Here are the same points, seen from different sides; a view may also be mirrored.
A view may leave some points out. In some views, one point has been moved. Which views, in the order they come, and which point in each? Write none if no view has one.

-- scene 1 --
panel a:
  K708 [  8  -8  17  14  16 -41  -6   4  19 -13  -7   5]
  K335 [ 11  -5  12   1  17 -31   3  -2  23  -4  -9  -7]
  K299 [ 19  -5  24  23   6 -29 -14  -1  34 -14 -14   5]
  K29 [ 21  -2  15   8   9 -27  -4  -1  36  -6 -11  -4]
  K277 [ 11  -7  22  13  13 -27  -7  -6  25  -9 -13  -1]
  K692 [ 10  -9  22  27  11 -43 -14   8  22 -20  -8  13]
  K194 [  1 -11  25  17  18 -32  -7  -7  12 -13 -13   4]
  K577 [ 14  -6  17  14  12 -36  -7   3  27 -11  -9   2]
panel b:
  K692 [ -9  -6  25  -2 -10  -4  25  -4 -14   3   8  27]
  K708 [  2  -4  25  -1  -3 -15  17  -3 -17   2   1  25]
  K577 [ -1   0  23  -1  -8 -15  15   2 -17  11  -3  24]
  K277 [  1   4  21  -3  -5 -13   9   6 -17  11  -5  36]
  K239 [ -6  -1  23  -3  -7  -6  17   1 -15   6   4  35]
  K299 [-11  -2  22  -3 -12  -2  23   1 -14   9   4  30]
  K245 [ -4   3  21  -4  -6  -7  10   6 -16  10  -1  43]
  K194 [  3  -2  24  -3   1 -11  10  -1 -17  -1   3  43]
  K29 [  0   7  20  -2 -11 -19  10  10 -19  22 -12  22]
  K335 [ 11   3  23  -1  -1 -26   5   4 -21  11 -10  25]
panel c:
  K194 [  7 -14 -16   2   3  -8  16  12  -4 -13   4  19]
  K239 [  1 -11  -9  -1   5   2  12  17  -6  -8  10  14]
  K277 [  6  -9 -10  -5   1  -2  10   6 -13 -15   3  11]
  K708 [  3 -13  -2   2   9   3  15  11  -3 -11  -2  17]
  K692 [ -4 -12  -2   2  11   8  14  22  -1  -4  10  15]
  K29 [  5  -5   1 -10   2   7   6   0 -20 -16  -2   4]
  K335 [ 10 -11  -2  -3   4  -1  12  -4 -13 -21 -13  13]
  K299 [-3 -9 -4 -3  7  8 10 20 -7 -5 14 10]
  K245 [  5  -9 -14  -5   0  -4  10  11 -12 -12  11  11]
  K577 [  3  -9   0  -3   7   6  11   8 -10 -12   0  11]
panel d:
  K335 [ -2 -16 -16 -32  -7   4   2  -5   6  -1  -9   3]
  K245 [ -5 -15  -5 -13   7   9   1  -9   8   2   9   8]
  K577 [ -5  -5  -8 -23  -4  15  -1  -6   5   4  -1   6]
  K277 [ -4 -15  -8 -19   2   8   0  -8   8   1   2   7]
  K29 [ -7 -12  -6 -24  -8  11  -7 -10  13  -3 -11  12]
  K239 [ -5  -5  -5 -15   4  16   1  -7   3   7  11   6]
  K692 [ -5   6  -3 -16   1  23   1  -5  -1  11  12   6]
  K194 [  0 -14 -12 -18   8   7   8  -4   0   6  13   1]
  K299 [ -7   1   0 -13   2  22  -3  -8   5   7  10  10]
  K708 [ -2  -3 -12 -25  -2  14   4  -3  -1   8   4   2]
panel e:
  K708 [ -1   5   4  -2  34  -3  19   0  -9 -14  -6 -13]
  K335 [  6  13  17 -10  32 -12   8  -5 -19 -14  -4 -15]
  K194 [  1   7   8   0  46  -7  27  -7 -11 -17  -1  -4]
  K29 [ -4  21  12 -17  34  -5   2  -2 -13  -9   3 -16]
  K577 [ -4  12   5  -8  35  -2  13   0  -9 -11  -2 -14]
  K277 [ -2  15  11  -9  43  -6  15  -6 -12 -13   3  -8]
  K239 [ -8  10   1  -4  43   1  22  -2  -5 -13   1  -8]
  K692 [-11   6  -7  -2  38   6  24   3  -1 -12  -3 -11]
  K299 [-13  12  -5  -6  42   6  20   2  -1 -10   2 -10]
  K245 [ -6  16   7  -8  49  -4  20  -6  -9 -13   6  -4]
panel f:
  K577 [ 10   5  -2 -17   4  -6  -8  15  -5  13 -17   2]
  K245 [  5  -1   5 -25  -4   0 -14  11   0   3 -23   2]
  K277 [  5  -1   3 -17  -2  -3 -10  10  -1   6 -19   3]
  K708 [  6   8  -7 -19  -4  -7 -12  18  -7  17 -17   3]
  K299 [ 15   8   0 -33   6  -3 -15  20  -4   9 -24  -1]
  K194 [ -1   1  -3 -23 -15  -2 -18  14  -3   9 -21   5]
  K239 [  8   5  -1 -29  -2  -3 -16  18  -4   9 -23   1]
  K692 [ 13  11  -6 -34   2  -5 -17  24  -7  15 -23   0]
  K335 [  2   0  -2  -1  -3  -8  -3   8  -4  14 -11   5]
Views with a point moved: panel a
  panel a moved: K299

-- scene 2 --
panel a:
  K113 [-17 -10   3 -40  -1  11  12]
  K756 [-10 -20   3 -29  -7  11  12]
  K910 [-16  -3   4 -30  -4   8   6]
  K411 [-11 -17  -1 -30   4   7  20]
  K388 [ -4 -13  10 -32   2  12  19]
  K962 [-17 -12  -5 -35   1  14  20]
  K387 [ -9 -18  -5 -27   4  13   5]
panel b:
  K962 [ 0  9 17 -4  5 -8  3]
  K387 [ 0 11  2 -2 19 -3 -1]
  K388 [-12   8  -1  -6   7  -5  -8]
  K411 [  4   9  12  -3   5 -12  -7]
  K113 [-8  8 10 -7  6 -1 -2]
  K910 [-14  15   8   2   7  -2  -5]
panel c:
  K962 [-20  15  11   2 -11 -18  -4]
  K113 [-17  11  -1   6 -13 -16  -5]
  K388 [-14   6  -2  13 -12  -5  -4]
  K756 [-11  11   4  -1  -2  -8  -2]
  K910 [-12  11  -2   3 -20  -6   0]
  K387 [-16   4   7  -7  -9  -6 -10]
  K411 [-18  15  11   4  -5  -8  -9]
panel d:
  K387 [ 19  21  47 -31 -12  13 -27]
  K910 [ 10  10  38 -36  -6   3 -24]
  K756 [ 24  13  44 -33   0  11 -27]
  K388 [ 13   8  40 -24  -2   4 -17]
  K962 [ 19   7  41 -38 -10  21 -20]
  K411 [ 20   6  46 -29  -7  20 -26]
  K113 [ 15   8  43 -36  -5  11 -15]
panel e:
  K962 [-2  2 -8 -9  9  7 24]
  K387 [  7   2 -19  -6  13  13  13]
  K756 [ -4   6 -17  -2  16   5  12]
  K388 [-14   7 -13  -6  18  21  14]
  K411 [ -4   4 -20  -9  12   7  23]
  K910 [-3 14 -7 -4 18 18 15]
panel f:
  K113 [-12  13   1  -3   7   4   3]
  K962 [-14  12  -1   4  10  -5   8]
  K387 [-13  -1 -12  -4   4  -4   6]
  K388 [-17  12  -5 -12   7  12   6]
  K910 [-5  8 -3 -7  5 10 11]
  K756 [-10  14 -15  -4   6  -1   6]
  K411 [-18  10 -11   3  14   0   8]
Views with a point moved: panel a, panel b
  panel a moved: K388
  panel b moved: K387

-- scene 3 --
panel a:
  K512 [ -1   0  -4   6  -5   2  -7   1   1 -14   9 -12]
  K201 [  0   3  -2   1  -3   1 -11   0   0  -8   8  -6]
  K916 [  4   9   2  -3 -11   1 -13  -1  -3 -14   1  -5]
  K482 [-1 -5 -7  4 -6  0 -6  7  0 -8  6 -2]
  K206 [ -5  -2  -5   4   0   4 -12   2  -2 -13   6 -13]
  K793 [ -4  -2  -5   0  -1   1 -16   0  -3  -9   4  -1]
  K256 [  6  12   2  -8 -15   2 -13  -4   3 -10  -1  -2]
  K280 [ -1  -3  -5   4  -3   1  -8   5  -3 -12   5  -9]
panel b:
  K916 [ 12  -5 -10  -1  -8  -4  15  10 -13  -7   2 -20]
  K201 [  6  -7  -8   2  -5   0  13   2 -10   0   8 -19]
  K793 [  4   0 -15   5  -5   0  14   0 -13   1   6 -18]
  K280 [  3  -6  -9   4   1  -4  13   4  -9   3   6 -12]
  K482 [  0  -7 -11  10  -2  -1  16   4  -8   0   8 -11]
  K512 [  5  -9  -4   2   1  -7  14   3 -10   1  10 -16]
  K256 [  8  -3  -5   1 -13  -6  20   0 -11 -16   1 -23]
  K206 [  4  -3  -8   1   3  -7  12  -1 -11   4   7 -16]
panel c:
  K201 [ 10 -24   0  13  -6  -5  10 -26   0  -5 -12  20]
  K916 [ 15 -23  -3  11  -7  -9  11 -20  10 -11 -17  18]
  K206 [  8 -21  -7  17  -1  -2  11 -31   1  -6  -7  22]
  K482 [  5 -16   0   7  -1  -3  10 -23  -4  -7  -8  20]
  K256 [ 18 -26   2  10  -9 -15   8 -17   8 -16 -18  16]
  K793 [  8 -17  -3  17  -6  -3   8 -24  -3  -5 -14  16]
  K280 [  8 -18  -5  11  -1  -1  11 -27   0  -7  -8  22]
  K512 [  6 -24  -3  12   0  -5  13 -30   3  -7  -8  24]
panel d:
  K793 [-15   9  26 -15  -4   4  13 -12  25  14 -14 -40]
  K916 [ -9  11  27 -20  -7   5   8 -19  36  16 -19 -32]
  K201 [-14  16  22 -16  -6   7  13 -13  29  13 -16 -38]
  K512 [-13  21  25 -14  -4   7  19 -17  29   9 -14 -35]
  K206 [-12  17  29 -13  -2   7  19 -14  24   8 -15 -38]
  K256 [-12  12  24 -18  -8   4   1 -23  40  20 -22 -34]
  K482 [-15  19  23 -17  -1   2  17 -16  25  18  -9 -39]
  K280 [-11  19  27 -16  -1   5  19 -15  25  13 -13 -37]
panel e:
  K206 [-21  22 -28   1 -11  20   1 -11   8   7  29  -2]
  K256 [-10  17 -44   1 -11   5  -5 -20  20   3  35  -7]
  K793 [-11  18 -32   5 -11  16   5  -8  10   7  32   0]
  K512 [-23  19 -31   0 -12  20  -3 -13   8   9  33  -6]
  K201 [-17  18 -33   1 -13  14   1 -13  11  10  35  -2]
  K482 [-13  16 -30   1 -12  20   0  -6   6   7  38  -8]
  K280 [-17  19 -27   2 -10  19  -1 -10   6   6  34  -6]
Views with a point moved: panel b
  panel b moved: K256
